The rows of M fall into 3 groups, and each row is roughly a mix of its group's hidden directions.
M, 132 rows:
[[ -9  26 -55   2   2 -39  -4   3 -27  12   0]
 [-11   8  29  12 -23  -6  23 -34   6 -43  30]
 [ 26  21  33  25  -6  -1 -25 -43   3  17 -24]
 [  3 -14  22 -29 -10   8  29   4  31  12  50]
 [ 15  24  15  38  -1  14 -33 -41  18  10 -19]
 [ 13  15 -25  -9  42 -21   1  30 -27  32  14]
 [-28   1  50  12 -20 -37 -12 -16  -6 -22  -3]
 [-24 -11 -11  23  -8  13 -19 -59  11  -4 -26]
 [ 26  43 -12   0  14 -43 -10 -17 -24   6  21]
 [  8   2  29  21 -34 -10   2  10 -53 -12 -22]
 [ 20   1 -16  46 -25  23  27 -38   4  -5  -6]
 [ -3  -1   1  37 -10  25  20 -57   1  15 -14]
 [-24 -14  -1 -26  -8  30  28 -16  14  45  22]
 [ 48 -18 -38  -5  -1  25  11  35   3 -10   1]
 [-23  -9  17  32 -38  12  14 -43  23  -5  10]
 [ 14  13   4 -14  40 -11  22  -7  18 -55  -5]
 [  0   0 -42  25   2  18   4   0 -24 -32 -43]
 [-13  25   4   2 -52  17  37 -13 -25  17   4]
 [-24 -10 -15 -31  36 -35 -15  20  28 -12  15]
 [ 18   4  20  56   6  20 -29  -1 -22  10 -21]
 [ 40  -6 -25  18  29   7  16  28 -31  -6 -26]
 [ 36  28  11  -4   9 -12  -2  20   1 -57  -9]
 [-40  41  35  -7  -1 -19 -11 -11  -2 -32  -3]
 [ -1 -34  47 -20  17 -10  33  13   5 -14  24]
 [-12 -26 -50  11 -26  -6 -29  -3   3  32 -15]
 [  2  18  15 -17  34 -33 -21  21 -11 -45   5]
 [-32  19 -23  -4  14  -2 -41   7  42 -24   6]
 [ -6  -9 -16 -52 -33 -24  15  29 -12 -16  -2]
 [ -5  28  -6   5  21  -5   1 -12  56 -30  27]
 [ 10   2  25  24  44 -44 -23   3 -10 -20  -3]
 [ -5 -22  27 -35  12 -22  22  43   0 -18  22]
 [ -1   1 -50   4  23 -13 -37  -8 -16 -35  -5]
 [ -2  17 -18 -34  14   0  22  -1  29  -9  53]
 [ 24  35 -37   4 -10  39   4  -9  -3  25 -27]
 [-17  43  11  28  -2  35 -19 -18 -19  18 -22]
 [ -4 -26  51  -5   6 -36 -13  23   1 -26  14]
 [-28   6 -16   7 -10 -38  31  16 -47  -3  -8]
 [-12  -8 -11 -35  21  27 -15  18   4  54   7]
 [-25  -2 -17 -17  -2 -12  61   4  32  -1  -7]
 [ 11 -26  12  -1 -30  28  42   2  -5  40  13]
 [-42  -2 -26  23 -16  -1 -37   8  27 -29   2]
 [ 10   4  -9  -1  38 -25  16  52 -11  30   3]
 [-10  26 -15  27 -33  11  34 -16 -20   2 -38]
 [ 15 -29   9 -11  41  15  17  42  17 -23  -9]
 [ 22   9 -25  14  46 -13  15  12   8 -36 -29]
 [-22  13  -7 -34  24 -26 -30  18   8 -25  34]
 [-35  -7  -9   0  -3 -28 -41 -13  29 -32  18]
 [  9   9 -14  20 -16  34 -36 -45  24   8 -13]
 [ -8 -19   4 -40  27 -33   8  17  27 -19  29]
 [-15 -31 -11  29 -24  29 -30  10  -7  29 -27]
 [  3 -15   2  -1  15 -18 -34  54  -8  12 -33]
 [ 10  23  -2  -8 -22  -2  51 -36  15  -7  29]
 [ 14  34 -44  14 -15 -15  11 -29 -36  -5   1]
 [  0   1  40 -15 -18 -12   9  14  13 -50  31]
 [-21   0  -1 -20  -7 -20 -49  -4  15 -46  14]
 [ 26  19 -21 -28  27  15 -32   4 -31   4 -31]
 [-17  60   2  -3  25 -17   6 -18 -23 -16 -16]
 [-20 -29 -19   1   0  16  33  39 -39  11  13]
 [  1  31  -4  -9 -29  11 -49  23  -2 -17 -30]
 [  5 -16 -47  21  -5   8 -11 -47   9 -26 -11]
 [ 12 -53 -14  22 -11  44  -9   5   3  12 -14]
 [-54   4 -15 -29 -14 -19 -19   1  22  -1  28]
 [  0  21 -19  25 -27  14 -27 -49  -1 -24   9]
 [ -3  22  24  32  -7 -17   6 -32  46  15 -19]
 [ 18  12 -31  28  24 -12 -11  27 -33   3 -37]
 [  1  24   9  11 -25 -11 -22 -30 -51  19 -18]
 [ 56  21 -16   7 -24  -6  -7 -10   0 -24 -31]
 [  7 -31   1 -42   8   6  17  35   7  29  30]
 [ 25  11  40  33 -23  34  21  -2  -3  17 -18]
 [  0 -13  43  16  28 -17 -19   6  39 -29   8]
 [  2  -8 -13 -50  16 -45  16  17   6 -18  13]
 [  6  20  10  50 -13   1   4 -44 -30  -1 -11]
 [  0   3 -12  20 -31  29  38 -39  25 -10  11]
 [-18  17  19  24 -41  12  27 -32  15  14 -26]
 [-33  10  -8 -21  25 -29  -9  39 -38  -7  -5]
 [-22  -3  44   8 -15 -46 -20 -10   2 -30  -2]
 [  7 -33  22   7  12  25  22  -3  42  -5  39]
 [ 32 -24  26 -11  -2  35  25  17  15   5  37]
 [ 22  13 -14 -44   9 -27  -5  27  17 -40   0]
 [  8  50   3   9  12 -51  11   2   5  27   3]
 [ -3  -4  16  28 -41  35  29 -26   8  11 -25]
 [-40  17 -31   0   9   3 -43  -4  37  -4   2]
 [ 16  33  15  19 -33  20  -6 -39   3 -32  13]
 [ -4  18 -41  19  -6 -17 -37 -29 -32  -8 -14]
 [ 21  15   8 -28  26  -5 -12  48 -14 -22 -29]
 [ 11  -5 -27  -9  35  -5  21   3  38 -44  14]
 [-17  24 -12  13  -7 -15 -23   1 -50   4 -41]
 [-30  20 -15  26  16   0 -53  -6  28 -12  -5]
 [ 14   3  -1  23  16  32  33 -26  -5  26 -41]
 [ 42  -8  12  34  -6  34  27  -4 -16   6 -29]
 [-22  26 -24   5  16 -14  26 -26  32 -16  36]
 [-11 -17  37  39 -21  31   6  -3 -30  24  -2]
 [  9  19  21  45 -15  49  -3 -13 -14   7 -14]
 [ 18  51  31 -11  29  -8  12  -9  -9 -29  -7]
 [  0 -42  33 -11  -1  35  15  26  30   8   8]
 [-27 -34  20 -12  -8   4 -45   0  30  19  20]
 [ -9  -8 -38 -20   8 -26 -45  -7  -8   2  37]
 [ 36  25  -2  26 -33  37  -5 -21 -10  25   1]
 [  6  -8  10 -25   2  13  54  33  20   3  28]
 [ -2  -8  41  -8 -11 -11  30 -22 -34 -31  26]
 [-34   8  31   8 -18 -12  10 -44  30 -18  15]
 [  4  18  -3  -5   7 -33   1  63   9  -5  24]
 [-20 -24 -20 -36  36 -23 -19  33  -2   4 -15]
 [-42   5 -18 -30   5 -26 -33  14  12  -7  32]
 [-11 -24  23  17  -8 -18  -7  37 -14  -7 -51]
 [-29 -15  48  14   7  14  -1  26   7 -29  27]
 [ 14   1 -34  11  10  26 -29  -4   9  46 -30]
 [  4  11   9 -13   5 -46 -13  12  14 -56   0]
 [-39  -8  -2  -9   5  14   5 -26   0  60   9]
 [-13 -14 -31 -36 -20  24 -40 -19   2  -5 -25]
 [-10 -12 -20 -42  22  13   8  -2  48   2  27]
 [-12 -35   2  -3   5   8  42  40 -23 -11  26]
 [-40  15 -20   8  -6 -44 -16 -12 -14 -37   4]
 [  4 -12  30 -16  17 -14  -4  53  11 -27 -26]
 [ 11  24 -42   1 -22   4 -12 -23 -21 -13  45]
 [-25   4  32 -23   9  -2 -53  22  -4  26  -7]
 [ 45   8   0   2  -7 -12   1  25  -2 -56 -10]
 [ -4  21 -41  -9  -8 -23  54  -1  10   8  16]
 [ 53 -15  14  19   1  31  40   0   0   9  -1]
 [-30  -3   2  -2 -39  -1 -25   7  -6  51  21]
 [ 42  16  -5  20 -25   0   0  -2  12 -52 -15]
 [ -2  44   9 -16   9 -43  12 -19 -12 -34 -13]
 [  7   5  23  36  31   4 -18 -14  45 -17 -23]
 [-11  -7 -50  39 -12  12   0 -17  34  -5 -16]
 [-12 -33   6 -41 -30  34  20  -7  20 -11 -14]
 [ -9 -13   7  31  17  14  19 -52  -9  11 -34]
 [-11   0  -3 -14 -11 -18   8  64   2 -17 -31]
 [-51  -9  40 -19 -36  -5  -5   4   4  -5  11]
 [ -2 -10 -33 -46  10  17 -30 -25   3  15  27]
 [-16 -14  13 -31 -44  -2  31  -4 -20 -25  26]
 [-40  16  27 -12   0 -11 -47 -17  10 -28  -4]
 [ 17  21   3  34 -42  33  -5 -36   8   2  -4]]

Here is one row from each group, named. Which group is each of the other rows in?
[-23 -46 -25   3 -20  31 -27  21 -12  18  -6]
<84>
[-26   4   1   1   7 -25  10   2  48 -29  39]
<96>
[ 40  21 -47 -19  17  17 -13  -1  12  20 -17]
<122>

[ 16  17  15  -2  34  11 -22   5  27 -36 -40]
<96>
[-13 -41  30 -14  24  -5 -20  21   0  39  18]
<122>
[ 19  32  11  35  25 -33 -26 -16  15   5 -22]
<84>
[35 -4 14  2 27 36 14  0 40 30  9]
<96>
[ 24 -15 -12 -11  36   0 -38  32 -34 -13   9]
<84>
[ -8  34   4  -9  11 -38  -9  19 -38 -30 -22]
<122>
[  4  -2  12   8  28  -5 -57  16 -29 -12 -26]
<84>
[  2  -5  38  -5 -31  10  30   0  15  46  20]
<84>
[-10  21 -21  21  22 -39 -51  10  -6  -7   0]
<96>
[ 19  22   7  35 -17  22 -17 -52 -15  -1  -4]
<96>
[  1 -24  23  -9  -4 -21 -33  36 -38  -6 -25]
<96>
